Each row has a name. After each piece below comes the name of the row it's from, unless a question asks for something else. Each question is about the rows just above it.

[148 131  70 151 133 132  99 124 108 173 110 119 194  90 175 138 123 138] -> z708
[152 136 196 133 104 143 160  75 115 150 137 166  20 121 128  97 123 148] -> z880
[ 79 134 129 129 124 134 110 151 129 148 140 167 118 151  99 171 127 106] -> z546
[144  78  97 155 122 143  99 134 166 156 110 166 107 121 149 112  99 119] -> z62
[209  95 174 134 123 119  99 119 108 173 110 175  95 119 209 138 123 143] -> z341
[152 136  79 150 133 132 129 119 102 167 110 119 209  95 175 134 123 119] -> z43
[147  90  88 158 124 139 135 149 172 142 110 171 122 162 167 104  22 100] -> z372
[133  72 106 151 117 144  80 104 159 178 108 156  49 100 136 134 138 163] -> z136
[148 119  79 151 129 134  99 124 127 167 110 129 151 106 171 134 140 129] -> z729
find: [209  95 175 134 123 119]	z43
find: [119 209  95 175]	z43
[148 131  70 151 133 132  99 124 108 173 110 119 194  90 175 138 123 138] is in which row?	z708
find: [133  72 106 151 117 144  80 104 159 178 108 156  49 100 136 134 138 163]	z136
Put [ 79  99 106 110 119 124 127 129 129 129 134 134 140 148 151 151 167 171] back in order: which row is it?	z729

[123 116  76 126 100 100 106  53 146 100 104  84 136 111 137 137 123  98
  96 150  95 118 137  35] -> z43
[110 154  95  76 134 142 122 144 104 158 142 167  89 158 110  71 125 191
 130 177 116 111 160 137] -> z341
[129  50 165 118 160 155  91 162 135 150 123 144  80 142 133 128 118  73
  99 150  43 127  75 149] -> z230
[128  91  50 135 150 162 118  80 160 149 155  99 133 142 165 130 127  43
  75 144 143 123 150  73] -> z730
[ 50 144 135  80 129 118 127  43 123 155 162 118 150 165 128 144 150  73
  99 159  91  75 142 133] -> z62
find: [123 116  76 126 100 100 106  53 146 100 104  84 136 111 137 137 123  98
  96 150  95 118 137  35]	z43
[ 73 128  91  50 135 150 162 118  80 160 149 155  99 133 142 165 130 127
  43  75 144 143 123 150] is which row reordered?	z730
[149  75 127  43 150  99  73 118 128 133 142  80 144 123 150 135 162  91
 155 160 118 165  50 129] is which row reordered?	z230
[ 50 144 135  80 129 118 127  43 123 155 162 118 150 165 128 144 150  73
  99 159  91  75 142 133] is in which row?	z62
find: [110 154  95  76 134 142 122 144 104 158 142 167  89 158 110  71 125 191
 130 177 116 111 160 137]	z341

[200 210  86 167  94 183 126 134  54 112 180 204 127 117 191 220 187 164
 142 145 142  46 144  90 114 176 124] -> z341
[127 144 124 183  90  94 220 126 200  86 112  46 145 210 117 142 187 204
 164 134  54 176 115 167 191 142 180] -> z729
[ 31 103 153  40 148  59 136  87 155 132  73  44 157 154  74  30  68 164
 142 145  46 142 144 203  65  91 135] -> z372
[ 46 120 176  47 160  67 141  66 120 155  82  58 154 132 118  34  74 147
 156 141 102 162 150 123  40  87 140] -> z708
Where do [164 142 145  46 142 144] appear?	z372
Put [220 117 144 191 134 126 204 142 200 183  94 164  86 142 124 127 114 187
  54 167 145 112  46 180  90 210 176] back in order: which row is it?	z341

[ 36 106  79 120 123 105 133  97] -> z730
[216 153 179 132 127 160 115 159] -> z880
[133 135 135 127 129 132 131 126] -> z43
[132 127 129 133 126 135 131 134] -> z136
[234 143 174 133 139 161 127 163] -> z372
[223 130 174 128 129 160 115 158] -> z62
[223 160 130 153 174 158 128 115] -> z708
[214 154 129 134 139 156 123 165] -> z729
find: [127 160]	z880
[131 135] is which row, read backwards?	z136
[131 127 132 135 126 129 134 133] is which row reordered?	z136
Which row holds these entries in another order? [115 128 129 130 158 160 174 223]	z62
Shared by z372 and z880:	[127]
Put [105 133  97  36 106  79 120 123] back in order: which row is it?	z730

[ 56 119 142  55 150  49  88 152  77  97 138 232 118  99  55  97 133 149
 146 130 155 178  99 119  84 135 147 165  90 213  37 155  95  85 235 161
 108 124 123 165 104 202 176 134 156 109 105  75 139 131 107 114 140 170
  93  94 144 176 196 170 208 151 159]  z951
[174 121  80 151  81 197 140 185 155 123 128  87 148 152 158 120 143  74
 151 178 112  76  96 130 186 117 138 174 139 107 202 101 145 145  69  99
  81 158 198 133 107  85 100 140 152  79 122 188 154  80 161  86 132 161
 100 106  93 140  83 143  68  77 123]  z880
[130 131 141 135 143  98 142  43 145 139 156  93 131 105 145 163 111 187
  72 103 129 160 221  94 117 130 132  54 163  83 110 129 126 137 122 155
 188 120  74 120 173 103 136  89  88 187 141 123  96 169 125 212 116  85
 205 186 161  89 101 101 150 145 119]  z730
[161 127 110 151 108 169 143 139 148 134 126  93 137 142 152 134 131 105
 131 145 118 102 126 129 159 124 125 132 141 104 173 111 144 141  88 112
 118 136 152 124 127  96 110 132 128 115 130 161 135 114 146 120 129 130
 129 130 111 121  99 121  93 105 118]  z341
[ 68 115 157  81 166  61  90 128  83 110 138 217 124 101  79 105 116 157
 129 113 159 172 120 125  79 141 143 152 102 188  53 157 100  90 219 156
 138 120 101 149 108 198 165 132 150 137 115  73 138 146 111 130 146 151
 106 120 153 172 195 161 191 161 150]  z43
[165  62 128 123 143 160 109  97  95 122 151 202 175 115  99 125  68  88
  95 160 181 140 141  92 167 171 106 145 147 153 171  86 175  48 193 113
 151  89 141 174  63 116 158 174 146 103  83 155 190 161 205 148 225 171
 110 167  83 203 165 129 146  81  82]  z372
[153 161  93 158  85 172 154 183 173 133 115  47 120 157 175 129 171 109
 161 148  86  80 103 151 155  98 145 148 132  90 171 128 121 190  38 112
  86 172 174 104 152  95  87 113 132 109 152 165 113  77 115  90  79 124
 123  97 126  91  68 134  66 115 146]  z136
[157 137 150 169 148 132 157  41 160 157 146  69 135 123 173 174 109 177
  74  97 126 143 222 113 129 135 120  49 173  63 146 126 144 152  93 141
 201 117  73 105 178  90 121 100  83 198 153 137  99 175 133 210 120  70
 210 198 156  80  94  87 123 147 108]  z62
[126 144 152  92 141 201 117  73 137 136 162 112 128  97 131 164 111 204
  69  98 137 180 230  89 105 133 135  48 161  98  85 137 121 131 148 169
 195 116  62 127 179 118 151  86  86 194 140 110  93 180 119 224 118  86
 213 189 170  92 115 104 175 156 125]  z546
[126 144 152  93 141 201 117  73] is in which row?	z62
Where do [ 69 135] appear?	z62

[173 183 106 121 170] : z546
[110  48 199 113  46] : z729
[ 38  64 183 170  45] : z951
[204  82 161  50 109] : z880
[ 36 173 184  50 109] : z62
[133 189  82 173 201] : z708
[ 28  36 171 184  83] : z136
find: [ 36 171 184]	z136
Which row holds this, read backwards? [173  82 189]	z708
The one value in z708 and z880:	[82]
[184 173] is which row, read backwards?	z62
Which row holds [133 189  82]?	z708

